Y: rows in 3 groups, each row roughly a mix of its group's directions:
Y (99 x 10):
[[-48 -10 -24  -9   0 -15 -21  11  10  -3]
 [-24  -6 -11 -30  34   2 -31 -11 -10  -7]
 [ 16 -19 -25  17   1 -11  -8  14  -5  46]
 [ 13   0  33  17 -19   5  12 -27  -4 -35]
 [-38  15 -33  11  17   5  -5  27   3   6]
 [-28   0 -31  -4   9  15  -6  36 -11  23]
 [-33  10   1  31  -7  -9 -12  18   0  36]
 [  7  -6 -22 -20  38  11 -36   8 -12  -2]
 [ 30 -13 -22 -11 -24  12  38   2   8   8]
 [ -2   0 -44  35  -3  11  13  17  13  13]
 [ 39  -2  14   0 -15  11  28 -14   1 -30]
 [-33  17 -16  30 -10  24  19  11   0 -19]
 [ -6 -23  39 -30 -19  11  14  -9 -17   3]
 [-28   8 -18 -34  21 -30  -7   1  -6 -17]
 [-10 -26  26  -7  40 -13  -8   4  -8  24]
 [-23   0   9 -36   3 -30 -25 -19 -12  -7]
 [-46  -5 -11 -21  -4  -4 -21 -10  -3 -28]
 [-27  25 -12 -12  -4 -12 -46  -9  -5   5]
 [-52 -12 -12 -12  11  -2  -2   6   7 -26]
 [-38  -4 -33  -3  -2 -31 -13   1  18   1]
 [-16  20  14  -7 -22  -2   7  33  34 -18]
 [  2   2 -28  30 -14   7  -1  32  22  24]
 [ 45   1  -7  19 -14  -1  31  -7  18  -9]
 [ 47  -2  17   4 -16   6  27 -19   6 -12]
 [ 45  -2  16  22   9  21 -22  -5   4  18]
 [ 58  13  -9  10   1  11  -6  -9  -7  -4]
 [ -3  -8  -8  -7  12   1  10  50 -15  30]
 [ 43  -3 -18 -12  13   4 -18   1   3  34]
 [-34  30 -28  14  -1  25  11  -5  -3 -13]
 [  0 -13  30 -47   6   0 -13  -2 -19  11]
 [-26  17   1 -34   5   4  -6 -28 -26 -19]
 [ -5  20  24  -2   0  36  10 -36  -3 -16]
 [ -4  -3   9  42  10 -25  22 -13  -1  27]
 [ -3  17  13 -36 -27 -35 -10  -2   8 -11]
 [-32 -10  17 -13  31  -4 -24 -12 -20  18]
 [-33   2  19  44 -13   4 -15  14  -1   9]
 [  7  -7  57   2  -2  14  -2 -22   1  -7]
 [-26  -8 -17  -2  29  13 -31  29 -13  -5]
 [ 39 -26   6 -26  13  -3  21  15  17   6]
 [ 46 -11  -1 -20  19 -24 -21  -5  -4  -1]
 [-37   3 -38  -4   4 -24  -8 -18   5 -14]
 [ 50  -2 -11   0  16  21  -5 -14   1 -21]
 [ -3   1 -22 -28  19  -5 -28   9 -37 -11]
 [-45 -18  -9 -13  10  19  -2  14 -11 -24]
 [ 62   0   1  -7  -3   0   8   3  -4   7]
 [ 16 -15   0 -24 -39   1  31 -20 -10   0]
 [ 29   0  37 -24 -16   0  15 -18 -20  -8]
 [ 10  18 -27 -25  28 -12  -4 -14  -4 -33]
 [  6 -15  16 -29  -2  -8 -24  -5 -43 -13]
 [ 41  14  -7 -13 -37 -14  13   4  -8   8]
 [ 48 -16   7 -32  -5  10  11   6  11  -5]
 [ 40   4  -9 -22  15  13 -24  11 -25 -11]
 [ 38   1   1 -28 -23 -16  28  -8  10  -7]
 [-20  12 -15  22  18 -26   0  16  38   9]
 [ -9 -11 -16  35  25  24  -2 -16  24 -17]
 [ 35  -6   7 -19  23  23 -17 -15 -18 -22]
 [-17  14 -42 -24  19   9  -6  11 -22 -12]
 [-28 -20  12 -19  38  -8  -6 -23 -14  -7]
 [-46  10  28   0  -3  11 -13 -12 -22 -10]
 [-37  15 -33  22  -2   9   8  23   7   8]
 [ 36  11  12  21   1  27  14 -24  23  -2]
 [-41  -8 -16  12  33  -3  -4 -21   5 -18]
 [  4  19 -14  41 -26   9  -4  24  14  17]
 [ -8  -5   5  -8 -10  19  24  53   3  -6]
 [ 11   1 -11 -42  21   4 -33   3 -21  -5]
 [ 34  -3   9  17 -21  19   8  40  -2   5]
 [ 21 -21   7   4  -9  12   2  18  13  48]
 [-45  11  -2 -17  -4   6   4  -8 -27 -28]
 [-18  12 -19 -30  -1 -25  27 -19  24  -2]
 [-20 -10 -49   7  -4  12 -12  16 -18  13]
 [-25 -30  35   3  14  16  -6   6   7  26]
 [ -5   1 -12  15 -30  20  -7  42  21   7]
 [ -2   9 -36  29  19   1  -5  12  -3  35]
 [-22 -39 -12 -29   4 -10  11   1 -24 -13]
 [  4  22  36  16 -34  10  -7 -10 -17  17]
 [  2 -16   8   4  -1  21 -22  23 -45 -13]
 [-37  20  -9 -31  -6 -19 -21  -2 -19  -1]
 [-45  17  17  11   4 -14  -9 -11  -5 -29]
 [ 50  10  25  -9 -20  -3  13  -2  -9   8]
 [-10  19  10   6 -22  24   2 -36   6  32]
 [-43 -11   4  -8  -8  -2  -4   1  34  27]
 [-55 -10  -8   7  21  -3  -6 -11  13  -1]
 [-37  12  12 -14   2  12   3  37  12 -22]
 [ 18  11  -8  35  19   1   0  12  11  40]
 [ -2  -7  37 -28   9 -11  -6 -28 -19  21]
 [-32  -1   1 -35 -10  -1  11  24  -7 -31]
 [-30   7 -43 -12  13 -17  -1  25  -1   3]
 [ 43 -11  17 -28   4  -8   1  -7  -2  29]
 [  5   6 -29  44   6  19  -3   7  14  22]
 [ 26   6  10 -32 -42 -18  -2  -1  -9  -5]
 [ 26  -9 -15  18   8  36  15  -2 -32   9]
 [  7 -11  14 -42 -20 -21  15  -7 -15 -22]
 [ 11  -8  14  -4  -2  23  47   0  19 -23]
 [ 23  10   4  13 -32  -1  27 -26  28  -2]
 [ 12 -14  27 -29   0  10  21 -12 -27 -27]
 [ 32  10  11  39 -10  -1   2 -22  25  -2]
 [-17  16 -22  29 -11  -9 -12  30   5  30]
 [  2  19  44   0  30  -8  10 -16  16 -11]
 [ 36 -12 -11  22 -12  29  22 -18 -12  -6]]

one row of each group, then the others: which group is each in?
[ -4  -2  -6  30   9 -13  15  25  14 -42]	<60>
[-19 -31 -29   2  25  13  12   5 -30   4]	<82>
[-11  -2   3  34  -7 -20  31 -22  25  15]	<62>

[  7 -11  -7  -9  45   9 -17 -10 -25 -24]	<62>
[-22 -17  -4 -34  29  18 -29   1   0 -11]	<62>
[-33   3 -23 -34  17  -1 -14  16 -23   8]	<60>
[-19   5 -19 -14   4   9 -10  23 -20 -43]	<62>
[-22   6  30   4 -29  14  13   7 -19 -31]	<62>
[  0 -10   5  39  21  40   6  14  10   8]	<82>
[ 45  -7  -6  -6 -12   6  26  -9 -31   5]	<82>
[ 40  14   4 -31 -14   2   1 -18 -15 -23]	<62>
[24  8 -1 43  3 10 18 -3 31  9]	<82>
[-30 -26   1  -3  32   9  14 -19  -8 -27]	<82>
[ 25   9  42 -22  -7  15   8  -7 -18 -18]	<82>
